128 stands for zero in the data rows.
Every row has a hidden score from 0 to 12. What is each row's score? 6 is about the middle.
[119, 97, 140, 151, 145, 129, 153, 137] -> 6
[80, 80, 202, 78, 69, 195, 85, 78] -> 0
[108, 86, 173, 160, 189, 182, 171, 113] -> 4
[156, 140, 98, 126, 129, 102, 141, 152] -> 9
[132, 123, 123, 147, 128, 99, 142, 156] -> 7
[119, 124, 131, 142, 122, 110, 125, 133] -> 5
[157, 101, 106, 131, 175, 151, 180, 146] -> 10
[94, 169, 137, 152, 123, 99, 73, 105] -> 2
[91, 102, 160, 78, 76, 192, 74, 84] -> 0
[104, 110, 146, 68, 76, 178, 79, 77] -> 2
[150, 133, 102, 140, 131, 100, 151, 162] -> 9
[111, 138, 130, 87, 102, 129, 85, 86] -> 3
[183, 169, 94, 127, 136, 102, 149, 175] -> 11
[180, 131, 89, 124, 147, 116, 175, 173] -> 12
[88, 81, 183, 163, 189, 192, 176, 99] -> 3
[178, 182, 87, 119, 136, 102, 131, 157] -> 10
[122, 144, 124, 157, 126, 103, 119, 144] -> 5
[83, 127, 164, 90, 91, 138, 86, 86] -> 0
[165, 187, 95, 122, 134, 101, 123, 152] -> 9
[115, 124, 137, 141, 121, 109, 122, 132] -> 5
[179, 166, 92, 126, 135, 99, 149, 170] -> 11
[120, 124, 130, 142, 122, 107, 125, 136] -> 5
[85, 170, 149, 163, 122, 102, 83, 99] -> 1
[132, 131, 118, 134, 125, 104, 132, 143] -> 7
[162, 184, 100, 122, 134, 100, 121, 150] -> 8
[166, 125, 96, 128, 146, 117, 172, 159] -> 11
[158, 135, 94, 73, 96, 150, 109, 89] -> 8
[83, 101, 173, 162, 116, 111, 102, 110] -> 0
[147, 131, 108, 142, 130, 102, 149, 157] -> 9
[77, 76, 207, 179, 186, 203, 185, 88] -> 2
[162, 187, 93, 124, 133, 99, 117, 150] -> 9
[95, 84, 173, 156, 185, 191, 176, 101] -> 4
[84, 164, 151, 159, 121, 105, 77, 97] -> 1
[158, 143, 93, 123, 130, 102, 147, 154] -> 10
[104, 170, 130, 152, 124, 100, 78, 110] -> 3
[81, 131, 162, 178, 119, 101, 90, 124] -> 1
[161, 140, 90, 76, 102, 149, 111, 93] -> 8
[158, 103, 105, 129, 175, 153, 180, 148] -> 10
[122, 145, 122, 82, 108, 127, 90, 91] -> 4
[180, 154, 94, 114, 132, 102, 158, 166] -> 11
[142, 135, 111, 130, 127, 104, 138, 145] -> 8
[93, 104, 161, 172, 123, 103, 124, 134] -> 2
[135, 184, 102, 136, 129, 102, 98, 130] -> 6
[81, 104, 175, 163, 114, 114, 103, 109] -> 0
[112, 81, 161, 153, 183, 185, 175, 115] -> 5
[106, 138, 134, 83, 104, 130, 79, 82] -> 3
[139, 87, 130, 140, 181, 165, 179, 133] -> 8
[161, 101, 110, 130, 186, 158, 176, 147] -> 10
[175, 146, 94, 127, 135, 99, 168, 177] -> 11
[108, 112, 144, 163, 125, 97, 132, 143] -> 4
[133, 149, 107, 82, 111, 124, 105, 103] -> 6
[91, 104, 159, 81, 68, 186, 77, 82] -> 0
[170, 149, 93, 117, 132, 101, 156, 163] -> 11
[158, 183, 95, 127, 133, 104, 115, 144] -> 8
[119, 143, 122, 83, 109, 127, 87, 97] -> 4
[158, 188, 90, 127, 132, 99, 117, 146] -> 9
[171, 133, 94, 122, 148, 112, 180, 160] -> 12
[89, 133, 158, 179, 120, 102, 100, 128] -> 1
[82, 125, 169, 88, 94, 138, 75, 89] -> 0
[132, 124, 116, 80, 89, 164, 89, 78] -> 5
[104, 116, 145, 149, 119, 106, 116, 125] -> 3
[151, 143, 100, 124, 129, 106, 142, 154] -> 9
[109, 140, 134, 84, 104, 130, 80, 85] -> 3
[141, 128, 109, 78, 96, 163, 98, 85] -> 6
[166, 162, 91, 83, 119, 116, 124, 131] -> 9
[164, 124, 90, 129, 148, 119, 166, 161] -> 11
[110, 173, 123, 147, 125, 101, 84, 118] -> 4
[104, 116, 149, 144, 120, 111, 117, 125] -> 3
[167, 147, 92, 126, 136, 104, 161, 176] -> 11
[155, 157, 93, 144, 130, 100, 134, 157] -> 9
[70, 83, 184, 74, 70, 207, 77, 79] -> 0
[81, 91, 172, 73, 69, 191, 76, 90] -> 0
[164, 142, 90, 133, 133, 103, 160, 168] -> 11
[113, 121, 138, 143, 121, 105, 121, 130] -> 4
[140, 149, 110, 149, 128, 100, 127, 154] -> 7
[125, 148, 121, 156, 126, 100, 120, 146] -> 6
[175, 149, 96, 117, 132, 101, 150, 164] -> 10
[131, 181, 102, 138, 129, 101, 97, 128] -> 6
[151, 94, 118, 135, 176, 164, 180, 141] -> 9
[86, 107, 166, 158, 116, 112, 104, 116] -> 1
[129, 76, 143, 148, 184, 171, 176, 127] -> 7
[176, 163, 91, 131, 134, 102, 147, 170] -> 11
[80, 85, 209, 177, 178, 195, 175, 76] -> 1
[116, 116, 133, 78, 86, 169, 82, 75] -> 3
[121, 96, 141, 149, 148, 128, 157, 139] -> 6
[123, 126, 127, 138, 123, 110, 127, 136] -> 6
[134, 104, 125, 145, 145, 125, 162, 145] -> 8
[121, 173, 115, 142, 127, 102, 90, 122] -> 5
[114, 114, 134, 79, 86, 176, 78, 81] -> 3
[88, 88, 197, 169, 187, 189, 174, 97] -> 2
[138, 133, 113, 133, 125, 107, 135, 142] -> 7
[183, 172, 94, 126, 136, 103, 156, 181] -> 11
[108, 92, 155, 158, 143, 133, 149, 129] -> 4
[141, 87, 129, 139, 180, 161, 183, 134] -> 9
[106, 92, 155, 160, 145, 133, 150, 129] -> 4
[85, 109, 159, 157, 118, 112, 104, 113] -> 1
[180, 150, 91, 117, 132, 101, 150, 164] -> 11
[138, 127, 116, 146, 129, 103, 143, 156] -> 8
[106, 81, 167, 156, 185, 186, 182, 114] -> 5
[131, 122, 117, 74, 94, 165, 89, 90] -> 5
[109, 82, 170, 154, 187, 184, 173, 111] -> 5
[160, 181, 93, 126, 133, 102, 116, 147] -> 9
[157, 187, 93, 125, 133, 99, 119, 146] -> 9
[83, 100, 166, 174, 121, 105, 120, 131] -> 2
[86, 168, 145, 152, 121, 97, 86, 102] -> 1
[155, 136, 99, 137, 132, 103, 156, 165] -> 10
[107, 110, 142, 70, 80, 174, 79, 85] -> 2
[142, 136, 106, 130, 126, 105, 138, 149] -> 8
[74, 82, 194, 78, 74, 201, 81, 86] -> 0
[149, 90, 123, 137, 180, 160, 178, 139] -> 9
[161, 138, 91, 78, 101, 153, 111, 95] -> 8
[85, 80, 197, 178, 183, 209, 168, 79] -> 2
[179, 148, 96, 127, 135, 102, 161, 172] -> 11
[155, 160, 90, 83, 117, 118, 115, 122] -> 8
[171, 163, 87, 76, 120, 116, 127, 133] -> 10
[174, 160, 94, 130, 134, 105, 148, 173] -> 10
[81, 87, 180, 77, 65, 197, 76, 82] -> 0
[84, 76, 192, 168, 185, 194, 180, 99] -> 3
[113, 121, 140, 144, 120, 111, 119, 129] -> 4
[103, 110, 144, 77, 72, 184, 81, 85] -> 2
[85, 99, 167, 176, 120, 104, 119, 131] -> 2
[103, 138, 138, 86, 102, 131, 85, 83] -> 2
[141, 134, 107, 130, 127, 106, 138, 146] -> 8
[105, 109, 142, 75, 85, 179, 79, 87] -> 2
[150, 155, 93, 75, 117, 119, 113, 118] -> 8
[82, 71, 178, 165, 142, 138, 142, 119] -> 2
[179, 149, 95, 115, 132, 102, 156, 168] -> 11
[164, 140, 90, 135, 133, 102, 155, 168] -> 10
[163, 138, 93, 135, 133, 101, 157, 167] -> 10
[91, 97, 160, 78, 64, 189, 82, 83] -> 1
[177, 155, 91, 113, 134, 100, 153, 163] -> 11
[142, 179, 97, 132, 130, 104, 106, 134] -> 7
[150, 132, 104, 142, 130, 103, 152, 167] -> 9
[126, 144, 117, 82, 108, 126, 96, 98] -> 5
[174, 162, 93, 78, 120, 115, 127, 134] -> 10
[81, 128, 167, 189, 118, 100, 92, 121] -> 0
[107, 110, 140, 81, 80, 179, 84, 86] -> 2
[79, 90, 178, 84, 69, 200, 80, 80] -> 0
[79, 81, 200, 176, 197, 193, 173, 80] -> 2
[152, 136, 104, 128, 127, 102, 139, 151] -> 9
[136, 126, 117, 149, 129, 101, 142, 154] -> 7
[135, 149, 106, 86, 113, 123, 105, 106] -> 6
[153, 157, 90, 79, 117, 118, 116, 123] -> 8
[149, 132, 104, 142, 131, 101, 149, 166] -> 9
[88, 102, 157, 80, 73, 186, 73, 81] -> 0
